In the rows, zero is written as 128.
One turn sends every row of this set to another row. A few are shown first. Where does it send the rows asked after them?
K_7: [134 130 138 129 106  92 124 136 101 151 132 113 126 128]
K_310: [137 135 120 151 163 107 148 121 156 141 159 120 133 129]
K_140: [118 119 131 122 131 137 124 155  83 113 137 124 146 154]
K_434: [111 127 141 143 154 111 136 104 146 128 131 142  82 142]
K_28: [135 114  90 134 153 126 134 152 105 110 165 114 122 143]
K_489: [102 126 107 132 163 141 138 122 123 116 154 142 157 153]
K_939: [140 117 123 123 140 112 136 146 120 113 156  82 127 124]
K_913: [125  88 109 114 150 121 134 146 124 146 125 123  83 144]
K_426: [113 107 137 157 131 129 138 107 137 130 114 155  94 143]
K_694: [117  92 113 134 159 138 134 130 164 154 126 149 123 148]
K_288: [112  80 132 128 139 106 127 139 117 150 126 113  93 121]
K_358: [116 129 109 159 114 124 129 114  97 105 148 144 133 139]
K_567: [133 143 112 116 168 154 133 117 139 120 147 120 149 124]
K_849: [117 152 146 123 144 130 130 101 119 122 122 161 132 112]
K_116: [128 113 144 120 116 129 117 145 121 145 103 145 104 162]
K_799: [131 132 139 116 118 147 118 130  94 124 123 114 151 116]
K_174: [138 107 131 106 170 134 132 156 113 136 134 117 130 101]
K_558: [122 126 131 113 118 128  98 126 128 162 108 155 117 142]
K_886: [141 104 135 140 163 149 117 147 161 154 127 136 123 137]
K_942: [112 140 123 138 118 106 136  94 128 113 149 119 139 125]

K_886 goes to K_434
K_358 goes to K_140
K_567 goes to K_942
Where do these go?
K_7 goes to K_174
K_116 goes to K_913

